Some points, one per row:
(33, 18, -36, -17, 10, -9, -5, -63, 28, 16, -37, -4, -4, 21, -19, 17, -34, -18, -58,
 20, 25, -47, 37, -30)
(24, 4, 25, 58, 8, -25, -8, 23, -7, 7, -8, -8, 13, -31, 18, 18, -20, 0, 27,
 -19, 17, 12, -24, -24)
(-18, -14, -32, -32, -11, 10, -19, -25, 10, -11, -34, 6, 29, -5, -22, -2, 12, 9, -21,
 24, 18, -9, 10, -9)
(-14, -12, 5, -37, -3, 7, 8, -64, 61, 15, -44, -21, 8, 48, 33, 37, 16, -53, -49,
 24, 42, -53, -7, -1)
(30, 41, 42, -64, -54, -6, -30, 32, -16, -56, 43, 18, -17, -70, -31, 13, 24, 52, 55,
 -36, -43, 35, 8, 0)
(-6, -79, -21, -22, 28, 10, 50, -74, -7, 28, 34, -21, 14, 1, 45, 20, -2, -64, 3,
 57, 47, 16, -31, -20)
(1, -5, -17, 0, 16, 6, 53, -30, 22, 28, 7, -26, 16, 13, -4, -22, -3, -34, -31,
 16, 39, -58, 23, -37)
(-38, -29, 4, -2, 35, 39, 46, -32, 1, 70, -20, 16, 8, 31, 11, -24, -44, -50, -47,
 29, 31, -20, 51, -47)
(-5, -42, -30, 1, -20, 50, 20, -41, 23, 29, -65, -29, 59, 31, 36, 22, -14, -43, -49,
 34, 1, -20, 23, 3)
(41, 19, 5, 73, -32, -22, -40, 81, -65, -48, 48, 16, -7, -108, -53, -93,
 11, 66, 55, -26, -93, 30, 3, 30)
(19, 63, 26, 11, -31, -28, -40, 49, -29, 19, 66, 18, -32, -35, -8, -3, 31, 50, 81,
 -28, -51, 62, 86, 43)
(13, 17, 16, 11, -10, -35, -14, 10, -15, -9, 4, 25, -63, -25, -10, 47, -3, -7, 40,
 7, -18, -12, 5, 5)
(-32, 42, 43, 56, -27, -20, -59, 96, -60, -32, 74, -7, -24, -92, -40, -18, 9, 62, 127,
 -59, -73, 29, 0, 46)
(7, 23, -13, 56, 14, 13, -21, 45, -27, -37, 25, -50, -14, -51, 0, 0, 1, 39, 33,
 -68, -23, -5, 17, 9)
(19, 10, -6, 46, -36, -6, -26, 44, 11, -19, 8, 14, -39, -28, -6, 31, 39, 25, 5,
 -54, -10, 0, -57, 54)
(22, -26, -20, -33, 7, 29, 10, -67, 31, -2, -28, 1, 52, 19, 41, 2, 4, -5, -44,
 29, 52, -1, -17, 20)
(24, 22, -35, -18, 9, -20, -8, 29, 11, -11, 0, 10, -5, -7, 18, -8, -11, 8, 7,
 -8, -25, 9, 30, -26)
(55, 6, -38, 18, 33, -3, 9, 41, -2, -17, -6, -2, -85, 11, 16, 33, -2, 5, 23,
 -37, 12, 5, -55, 34)
(-10, -6, 1, -32, 46, 15, 31, -44, 31, 53, -18, 12, -10, 44, 16, -25, -21, -22, -48,
 47, 52, -36, 18, -35)
(24, 50, -32, 54, -10, -49, -1, 45, 14, -42, 43, 56, -33, 1, -46, 18, 1, 36, 32,
 -39, 1, 28, -26, -6)
(45, 15, -17, -29, 19, 30, -26, -30, 7, 16, -37, 12, -3, 10, 11, 3, 7, -30, -51,
 4, -7, 15, -18, -52)
(52, 16, -41, 4, 19, -19, 9, 11, 6, 8, -47, 18, 12, 10, -2, 49, -3, 12, -30,
 -14, -10, -1, -12, -29)
(-5, 25, 77, 66, -65, -21, -37, 80, -48, -63, 84, 2, 1, -57, -25, -25, 30, 55, 92,
 -23, -43, 57, 20, 21)
Then 10 other points, each followed by its number:
(16, 40, 15, 49, -23, -18, -50, 89, -60, -83, 73, 34, -59, -74, -25, -34, 14, 50, 105,
 -87, -43, 75, -11, 2) 0
(-34, -23, 12, -35, 11, 18, 42, -30, 5, 15, 1, -16, 29, 4, -13, -11, -3, -32, -57,
 42, 18, -39, 15, -14) 1
(-1, 9, 0, 37, -14, 10, -30, 95, 5, -4, 7, -30, -9, 2, -2, 1, -7, 7, 38,
 -5, -19, -19, 9, -24) 2
(-48, -36, 19, -89, 12, 8, 69, -31, -4, 31, 13, -9, 30, 49, -8, -49, -7, -29, -25,
 44, -15, -14, 2, 3) 3
(-33, -11, -11, -33, 52, 7, 13, -15, -20, 34, -9, -32, 12, 46, -2, -3, 3, 10, -7,
 6, -2, -27, -1, -14) 4
(29, -8, 35, -25, 24, -9, 7, -20, -17, 18, -24, -13, 17, 24, 8, 2, -3, -31, 2,
 6, 25, -38, 19, -25) 5
(29, -7, -4, -17, 6, 21, -1, -40, 14, 34, -33, 16, -3, 51, 13, -3, 1, -49, -73,
 -24, 21, -7, -28, 5) 6
(7, 0, -63, 8, 26, -5, -3, -47, 41, -26, -3, -16, 20, 7, -22, 14, -25, -3, -24,
 12, 10, 1, -14, -5) 7
(-18, -71, -25, -3, 11, 13, 61, -67, 3, 31, 11, -7, 48, 6, -15, -7, 14, -44, -9,
 -55, 24, -18, -9, -17) 8
(-7, -3, 2, -37, 29, -31, 4, -72, 22, 58, -35, -36, 25, 29, 14, -24, -1, -59, -55,
 38, 39, -8, -24, 5) 9
Which three of these numbered points are nearest to each point below, looking only along the 7 directions in which the first points spread most? Their numbers follow each, nearest first.
(-16, -23, 16, -47, 23, -2, 14, -8, 39, 20, -15, 15, 12, 39, 58, -25, -18, -16, -48,
 50, 21, -10, 5, -28) > 9 1 5
(3, -11, -11, -5, 31, -11, -10, -43, -43, 62, -70, -10, 13, 27, -22, 18, -13, -23, -5,
 34, 13, -69, -2, 12) > 4 5 6
(-35, -22, 60, -44, 13, -22, 26, -45, 32, 26, -5, 2, 0, 38, 38, -46, 8, -37, -43,
 23, 16, -40, 14, -22) > 1 3 9
(-65, -67, 50, -52, 5, 34, 32, -32, -12, -7, 15, -29, 24, 42, 7, -43, -2, -63, -28,
 26, -24, -35, -28, 18) > 8 1 3
(23, 19, 7, 66, 12, -22, -1, 28, 30, -21, 0, 1, -8, -17, -3, 26, -6, 11, 32,
 -60, -7, 49, -15, 29) > 2 7 4
(-21, -20, -14, -15, -2, 25, 36, -55, 37, -3, 3, 1, 42, 38, 40, 19, -11, -22, -57,
 1, 24, -8, -26, 67) > 8 9 6
Here are 10 other points, each followed by its number:
(-25, -43, 40, 23, 2, 77, 54, -43, 14, 41, 5, -3, 53, 69, 9, -26, 25, -14, -26,
 64, -8, -10, 23, -19) 0
(-8, 17, -14, -17, -7, 58, 13, -30, 46, -34, 0, -4, 0, 17, 17, 13, 11, -27, -39,
 20, 9, -19, 15, -15) 1
(10, 17, -21, -23, 6, 4, -14, -79, 21, 9, -13, -10, 14, 24, 50, 10, 3, -27, -36,
 5, 11, -14, 4, 9) 2
(-2, -7, -33, 4, -8, 3, 38, -35, -11, 29, -32, -4, 0, 21, -6, 51, -33, -29, -17,
 27, 2, -18, 13, 28) 3
(-61, 34, 26, 52, -48, -20, -40, 83, -32, -39, 61, 23, -20, -80, -6, 0, 28, 9, 127,
 -51, -26, 48, 4, 6) 4
(24, -8, 0, -8, 33, 11, 4, -37, 23, 12, -50, 7, 17, 13, 2, 33, -19, -35, -50,
 -30, 52, -2, -23, 2) 5
(-6, 59, 13, 39, -23, -33, -30, 57, -25, -67, 30, 16, 7, -88, -33, 1, 7, 55, 50,
 -45, -74, 32, -14, 8) 6
(21, 0, -12, -6, -2, -22, 7, 13, 17, -6, -36, 10, 7, -18, 3, 28, -25, 3, -37,
 12, 5, 16, -28, -23) 7
(41, -34, -17, 10, 4, 1, -16, 11, 34, 25, -25, 16, -5, 25, 14, 106, 4, -25, -5,
 22, 36, 12, 2, -13) 8
(18, 23, -15, 8, -40, 11, 20, -14, 63, 24, -25, 44, -32, 21, 3, 22, -19, -9, -24,
 28, 15, -8, -11, -49) 9
Which three of these numbered points are nearest to each point below, looking only along the 7 directions in which the first points spread most? Their numbers follow each, nearest first.
(2, 44, 15, 56, -24, -22, -64, 61, -74, -60, 29, 9, 42, -68, -45, 22, -37, 87, 74,
 -45, -59, 93, -35, 44) > 6 4 7
(-50, -60, 40, -31, 7, 2, 40, -33, -39, 59, 24, -29, 31, 27, 1, -61, -44, -12, -43,
 67, 2, -74, 23, -5) > 0 1 3
(74, 18, 23, 24, -9, 7, -25, 49, -42, -40, 4, 16, -14, -52, -19, -13, -7, 15, 51,
 -13, -36, 31, -33, 22) > 6 4 7
(-13, 43, 40, 77, -44, -29, -83, 52, -48, -38, 68, -16, -6, -40, -27, -14, 51, 62, 104,
 3, -30, 31, 32, 54) > 4 6 7
(-103, -60, 34, -73, 49, 33, 40, -34, 12, 59, 16, 1, -2, 25, -6, -38,
 8, -44, -51, 51, 12, -80, 2, -13) > 0 1 3
(-48, -26, 33, -47, 2, 24, 32, -82, -17, 32, 3, -30, 33, 47, 23, -45, 22, -40, -20,
 86, 44, -40, 45, -22) > 0 1 2
